In the rows, 128 means zero.
The rows of M fall into 4 groups, and each row is roughly a mix of its group's hidden directions.
M:
[[160  76 120  82 154 107 147 122 121 142]
 [138 166 130  76  99 163 120 131 142 160]
 [ 81 146 116  94 104 151 175 133 148 122]
 [ 76 116 103 137 141 110 113 183 116 142]
 [101 108  92  90 121 170 141 115 166 137]
 [144  73 108 111 116 154 151 119 102 168]
 [ 95 105 102 191 131 143 119 157 124 117]
 [173 127  79 130 121 128 108 109  90 159]
 [111 202 148 137 102 144 115 120 135 116]
 [ 97 109 143 139 144  65 157 147 150 132]
 [ 84 129 147 158 167 126 126  94 119  88]
 [133 170 160 125  96  92 144 127 124  82]
 [ 86 101 131 153 109  89 172 126 107 113]
 [136 102 125 166 129 113  70 104 131 163]
 [175  95 175 154 139 115 112 112 145 147]
 [104  85 145 157 141  86 163 127 143 103]
 [129  85 132 134 180 158  85 133 114 128]
 [153 119 124  99 189 168 136 146 126 110]
 [119 140 139 146 163  97  90 180 105 137]
 [169 172 152 103  90 145 148 105 136 136]
 [102 155 153 136 140 145  81 107 143  81]
 [142 101 106  94 172 169 155 149 130 141]
 [112  87 165 129 151 127  94 136  97  89]
 [109  80  85 133 162 151  96 122 145 121]
 [ 98 171 143 104 120 183 101 134 141 130]
 [ 84  88 105 155 134 152 122 169 137 147]
 [151 154 127  98  88 179 110 152 144 136]
 [164 153  97 131 110 174 145 136 171 124]
 [ 74 128 142 140 179 112 131  97 105 128]
 [164 104 119 179 158 119  93 114 115 104]
 [125  80 101 183 153 125 130 148 113 111]
 [101 135  87 138 141 146 148 183 162 128]
 [161 155 106 138 130 144  73 167 124 147]
 [175  86 160 121 129  79 115 124 124 127]
 [144 123 127 173 129 111  67 101 136 151]
 [160 157 166  81 109 113 124  96 143 142]
 [155 130 156 116 189 144 126 108 162 108]
 [ 85 107  97 183 126 144 120 158 125 121]
 [ 76 141 132 136 116  95 123 161 171 149]
 [152  74 120 120 139  96 170 126 107 153]
 [102 109  74 168 127 121 135 142 106  93]
 [129 172 140 116  94 105 129  98 177 110]
 [109 167  94 155 139 170 147 150  96 136]
 [125 160 132 111  60 126 162 135 117 148]
 [137 182 130  89 116 168  99 143 130 145]
 [ 61 105 136 138 157 142 137  98 113 143]
 [103 136 129 112 110  91 136 174 162 168]
 [ 88 112 124  67 140 155 123 114 151 147]
 [146 142 160  89 102 134 143 175 164 123]
 [160 121 173 118 164 121 102  81 119 116]
 [125  84 132 193 112 118 103 132 147 133]
 [115 183 135 144  81 101 154 128 119 108]
 [ 96 112 107  94 151 164 151 125 177 126]
 [ 64 120 112 148 100 149 111 132 152 155]
 [177 118 168  90 164 123 138 116 129 149]
 [116 141 114 116  53 127 145 127 107 151]
 [ 77 124 111 170 130  80 119 132 149 139]
 [105 136 121 105  73 104 168 117 157 145]
 [131 182 100 173  97 118 125 117 127 156]
 [110  71 168  96 139 118 113 129 127  96]
 [ 89  82 114 166 110 136 109 153 150 149]
 [155 169 113 173 132 127 139 150  81 136]
 [145 125 131 162 167 104  74 153 105 126]
 [124 101 139 170 116  95 144 134 160  79]
 [102  97  66 147 112 142 101 150 123 138]
 [179 178 125 108 144  91 113 142 117 126]
 [154 108 112 129 111  67 148 159 144 153]
 [127  90  93 136  83 147 137  80 124 121]
 [184 135 183 123 148 115 124 103 133 138]
 [133  74 129 130 178 146 139 160 124 154]
 [111 161 113 135 154 157  91  88  92 133]
 [101 101  67 101 137 127 151 146 104 115]
 [128  95 122 174 143 128  93 140  81 153]
 [141 170 118 108 138 164 142 165 174 136]
 [ 85 149 127 165 146 149  97  92 122  98]
 [121  56  92 153 125 109 128 137 127 127]
 [151 181 179 151 115 128 110 106 139 123]
 [ 75 118  91 111 135 160 137 168 126 144]
 [126 194 172 138 134 159 117 132 135 133]
 [144 114  75 167 122  95 110 107 107 151]
 [119  99 122  87 174 176 130 131 151 120]
 [104 139 138 116 172 112  90 179 118 148]
 [141 179 132 103 102 111 175 128 150 105]
 [105 141 149 170 108 111  72 103 128 112]
 [114 183 147 103 144 173  99 119 118 121]
 [111 175  96  79 120 131 151 124 105 104]
 [119 152 125 115 176 184 120 135 134  94]
 [142 166 130  95 154 154 135 115 176  97]
 [138 123 152  98  89  81 138 106 168 119]
 [173 139 163 160 125  97 111 109  90 116]
 [102 143  95 130 146 143 134 192 157 136]
 [113 116 169 143 124 154 103 149 164 176]
 [ 85 103 149 157 161  94 150 111 133 100]
 [187  95 117 110  90 141 150 148 132 136]
 [135 140 167 101 135 118 107 106 164  75]
 [136 152 190  95 121 110 147  95 114 132]]

In each list below, two rows fit none of the groups, and each other row fits one group, some only roughly. Which are they? Name them in the order they come.
  K_881: [158 159 159 147 149 115 117 141  93  80]
  K_991: [148 114 136  63 105 103 129 103 146 151]
  K_584: [ 75 154 167 102 143 166 125 132 141 124]
  K_286: [116 114  73 176 132 133 139 166 141 119]
  K_569: [132  82  86 150 127 146 130  87  98 144]
  K_198: [180 112 122 140 124  74 151 144 135 102]
  K_431: [ 92 141 119 107 140 112 190 130 129  92]
  K_61: [152 130 120  87 176 119 179 143 129 118]
  K_601: [180  93 125 121 146  86 137 102 110 105]
  K_285: [187 172 150 136 141 133  94 141 124 133]
  K_805: [122 124 108 117 172 147  72 162 139 144]
  K_405: [123 163  89 113 120 156 180 145 144 150]
  K_955: [115  67 114 137 131 122 101  83 102 123]
  K_431, K_61
  K_157: [133 103 114 149 137  99  74 169 114 151]
  K_607: [127  89 149 130 180 148 100 137  99  99]
  K_258: [148 108 126 162 107 103  85 111  78 124]
  K_159: [132 105 150  96 144  79 170 148 125 154]
  K_63: [ 78 137 148  95 142 124 174 152 152 130]
  K_307: [ 86 165 141 146 135 157 109 137 103  83]
  K_950: [142 159 158 105 115 174 113 140 150  85]
  K_812: [160 153 170 169 131 135 100  96 113 150]
  K_132: [161 157  93 153 146 103  90 111  95 131]
  K_76: [175 137  87 156 117  84 103 129 120 132]
  K_157, K_812
  K_638: [ 93 151 142 111  98  92 150 162  97 153]
  K_240: [143 102 147 141 155 118  62 105 147 117]
  K_534: [103 109 163  90 104 148 160 158 154 149]
  K_539: [142 143 122 186 108 104 117 103 116  84]
  K_356: [ 97 101 145 100 175 130 161 116 161 111]
  K_171: [172 135 164 135 157 105  95 125 117  87]
  K_758: [139 151 135 112 133 115  69 160  95 158]
  K_358: [170 130 127 115 114 161 178 170 126 118]
  K_44: [153 169 111 138  75 145 156 154 140 139]
  K_82: [150 189 110 111 107 114 134 144 170 120]
  K_712: [113 123 172 136 182  86 123 137 113 111]
  K_667: [138 122  77 139  99 103 112 139 127 182]
  K_432: [146  80  93 109 170 119 149 142  99 118]
  K_275: [148 161 111 167 128 124 112 190 116 133]
  K_358, K_82
  K_211: [ 80 159  99 158  89 141 144 131 114 149]
  K_290: [ 58 117 132 167 133 142 124 105 138 112]
  K_908: [102 131 160  91 124 194 130 127 141 128]
  K_512: [168  99 124 155 168 129 103 145  89 148]
  K_848: [119 159  92 127 131 127 151 165 118 186]
  K_387: [113 131 149  83 158 158 145 139 130  76]
  K_597: [161 106 124 124 189 161  98 132 130 142]
  K_70: [123 160 166 100 110 105 145 119 154  79]
  K_181: [ 75 100 116 113 173 123 103 157 129 139]
  K_756: [ 92  99 129 140  79 156 100 101 149 139]
  K_603: [122 114 110 120 131 126  60 143  93 158]
  K_848, K_756
  K_630: [ 99 122 142  71 115 147 158  91 147 138]
  K_892: [ 78 159  99 149 137 122  83 118 123 153]
  K_641: [139 170 128 147 150 106 134 178 170 118]
  K_588: [128 145  97 107 166 182 163 143 126 124]
  K_404: [168  93 153 142 105  91 109  94 149 134]
  K_565: [117  68 105 138 129 131 100  82 110 119]
  K_912: [108  97 116 156 103  78 142 151 163 142]
  K_139: [ 98 182 113 113  85 124  98 116 112 117]
  K_93: [154  79 136  81 157 133 133 129 164 131]
  K_890: [161 178 157 161 133 120 123 101 117  95]
  K_233: [143  58 137 124 114 130 175 132 131 125]
  K_394: [ 98 187 162 110 146 138  99 143 143 120]
  K_641, K_139
  K_537: [141 139 168 152 147 108  98 130 105  74]
  K_185: [ 90 173 161 113 148 103 119 154 158 113]
  K_825: [103 175 116 113 135 146 119 140  75  97]
  K_800: [ 78 131 122 140 142 150 132  67 136 108]
  K_323: [136 197 137 152 129 136 130 114 113  88]
  K_219: [146 121 154  58 143 131 137 125 131 163]
  K_971: [119  83  88 150  86  96 117 110 129 117]
  K_434: [113  92 146 130 193 112  98 114 123 115]
  K_926: [128  68 149 117 129 115 182 142 137 118]
  K_143: [141 112 139 109 144 189 138  96  91 116]
  K_192: [ 79 174 142 125 115 138 105 152 166 130]
  K_825, K_800
  K_74: [179 162  89 136 100 116  93 136 125 135]
  K_500: [120 162 120 125 109 143 183 166 163 129]
  K_486: [110 116 163 119  78 144 134  81 151 112]
  K_904: [105  78 113 120 170 144 128  95 155 109]
  K_52: [103 150 143 115 112 139 169  68 147 122]
  K_441: [122 179 101 112 134 169 169 136 149 134]
  K_163: [144 137  92 171 141  96 100  94 101 111]
  K_339: [154 109 114 156  77 119 117  90  92 125]
  K_903: [ 61 111 136 144 140  93 141 134 147 154]
  K_78: [ 84 175 157 135 162 123 110 120 136  97]
  K_806: [126  77 122  77 142 129 144 146 140 166]
  K_486, K_52
  K_170: [173 180 131 135 152 131 147 148 109  94]
  K_45: [ 88 140 164 100 126 119 142 173 166 131]
  K_827: [104 112 133  88 141  98 158 149 127 180]
  K_212: [126  77 160 112 148 110 182 131 130 132]
  K_916: [124 147 192 105 171 103 134 123 126 130]
  K_662: [105 198 123 112 137 152 140 137 107 104]
  K_722: [150  76 113 148 107  80 120 100 136 119]
  K_642: [159 138  82  93  77 131 130 137 127 151]
  K_730: [100 147 138 158 154  63 122 129 139 107]
  K_346: [158 171 156 103 168 139  99 152 142 139]
  K_412: [102 122 119 180 109 125  79 110 124 160]
  K_652: [145  82 118 169 137 114 145  92 128  88]
  K_844: [135  79 135 153 135  77 137 166 140 140]
  K_687: [161  94 158  90 113  90 158 145 118 122]
  K_109: [131 141 141 171 139  92 181 145 131  99]
  K_642, K_844
  K_59: [100 142 163 118 124  93 140 176 169 130]
  K_297: [ 87 155 161 129 113 130 121 156 175 100]
  K_771: [ 97  85  80 135 145 142  90 149 125 137]
  K_168: [ 85 152 134 125 157 170 102  94 102 131]
  K_578: [ 83 122 131  79 127 107 119 158 153 161]
  K_43: [102 102 120 113  82 102 132 110 172 157]
  K_517: [ 74 121 112 169 119 157 101  97 125 118]
  K_433: [160 112 163 138 139  98  74 104 142 110]
  K_656: [119 116 144 116 128  76 189 120 109 120]
  K_549: [ 78 138 105 128  90 137 176 141 111 142]
  K_578, K_656
  K_312: [113 114 105 120 186 155  90 148 153 130]
  K_46: [106 116 129  94  94 133 160  82 155 101]
  K_395: [109 178 163  81 157 128 135 143 120 137]
  K_884: [142 100 164 121 172 126  82 128 128  94]
  K_996: [176 148  91 156 124 114  89 109 109 111]
  K_734: [156 128 139 195 141 113 125 116 118  88]
  K_263: [ 98 145 104 148  80 103 147 126 167 101]
  K_859: [ 92 169 114 165  78 118 138 126 111 135]
  K_602: [ 72 160 124 131 121 171 122 161 138 143]
  K_438: [147 128 162 121  85  67 136 120 135 114]
  K_999: [162 175 141 107 118 174 104 129 128 100]
  K_951: [120 140 137 150 146 150  62  98 154 117]
  K_46, K_263
  K_327: [143 156 174 108 185 129 137 132 153 121]
  K_299: [140 157 150 124 134 127  83  90 173 103]
  K_646: [107  92 149 164 135 119  73 126  96 124]
  K_649: [159  72 127  99 138 119 111 111 160 159]
  K_964: [158 186 145 155 132 122 128 104 113  90]
  K_28: [183 109 139 136 163 130 110 100 114  90]
  K_998: [157 123 161  92 162  96 146  86 122 123]
  K_707: [160 187 135 125 122 138 111 173 128 152]
  K_963: [ 56 107 150 156 144 122 133 123 148 126]
  K_81: [ 72  98 130 153 101 122  88 124 112 146]
  K_58: [113 152 173 135 153  83 132 168 106 126]
  K_236: [140 179 167 137 137 113 172 151 146 117]
  K_391: [118 165 164 107 138  89 133 171 157 122]
  K_755: [113 122 134  86 172 149  82 146 144 149]
  K_515: [119 134  98 139 166 135  91 186 142 135]
  K_28, K_998
  K_447: [177 177 137 115 104 126 158 109 152 116]
  K_850: [135 155 182  92 148 121 148 153 141  97]
  K_774: [ 73 166 149 100 156 157 116 122 125 139]
  K_281: [168 163 168 144 165 120 153 138 146 106]
  K_692: [151 168  88 138 132 130  84 110  94 144]
  K_289: [124 175 122 120  93 129  97 167 167 138]
  K_448: [148  65 131  91 149 120 136 133 137 163]
  K_815: [ 89 102 102 169 117 163 110  91 121 126]
  K_364: [ 69  98 144 150 124 158 113 101 108 142]
  K_354: [153 142 172 137  90 105 106  90 155 139]
  K_447, K_364
  K_445: [118 163  94 115 108 145 189 142 134 146]
  K_576: [140 152 105 108 124 143 172 187 144 131]
  K_562: [120 147 178 108 169 121 168 123 150 107]
  K_68: [130 160 110 127 107 150 182 163 162 128]
  K_970: [154 184 170 116 163 153 134 128 121 122]
  K_874: [103 149  88 123  97 145 171 129 152 163]
  K_335: [160 160 118 112 163 125 101 100  80 143]
  K_34: [144 157  75 140  89 151 113  96 133 144]
  K_243: [124  89 160 120 154 112 122  68 117 110]
  K_164: [130 133  98 182  92 108 132 167 105 125]
  K_576, K_34
  K_550: [143  61  95 134 124 134 110 138 148 157]
  K_831: [102 133  85  99 115 168 126 159 155 155]
  K_705: [127 147 118 181  91 107 117 102 120  88]
  K_965: [162 129  95 151 142 142 109  83  83 118]
  K_73: [135  96 170  92 107 154 165 151 150 126]
  K_421: [130  77 118 151 161 143 160 164 127 102]
  K_452: [116  54 129 129 120 144 165 117 120 140]
  K_175: [153  82 156  91 127 112 123 118 153 170]
  K_972: [186 114 134 130 127  83 154 151 143 103]
  K_995: [ 73 149 168 133 166 115 127 119 138 103]
  K_550, K_421
  K_786: [156 139 150  81 160 142 141 129 145  80]
  K_115: [164  91 137  87 122  95 140 112 160 153]
  K_470: [115 152 130  74 111  96 147 133 171 147]
  K_785: [157  88 142 105 124  89 171 158 136 137]
  K_200: [122 107 177 108 173 107 112  91 116 119]
  K_852: [141 151 155 114 182 148 154 129 167 108]
  K_142: [148  98 128  85 178 152 124 129 164 129]
  K_977: [ 69 144 156 140 155  95 131 134 149 103]
  K_898: [121 116  67 131  80 112 108 112 113 141]
  K_531: [163  93 129 132 152 145 107  70 130 108]
  K_66: [118 119 172 135 112  84 143  94  87 117]
  K_855: [ 81 171  90 144 101 143 130 144 123 102]
  K_770: [142  97 165 142 147 105  71 116 117 106]
  K_616: [124 138 119  73  86 165 132 106 142 151]
  K_470, K_898
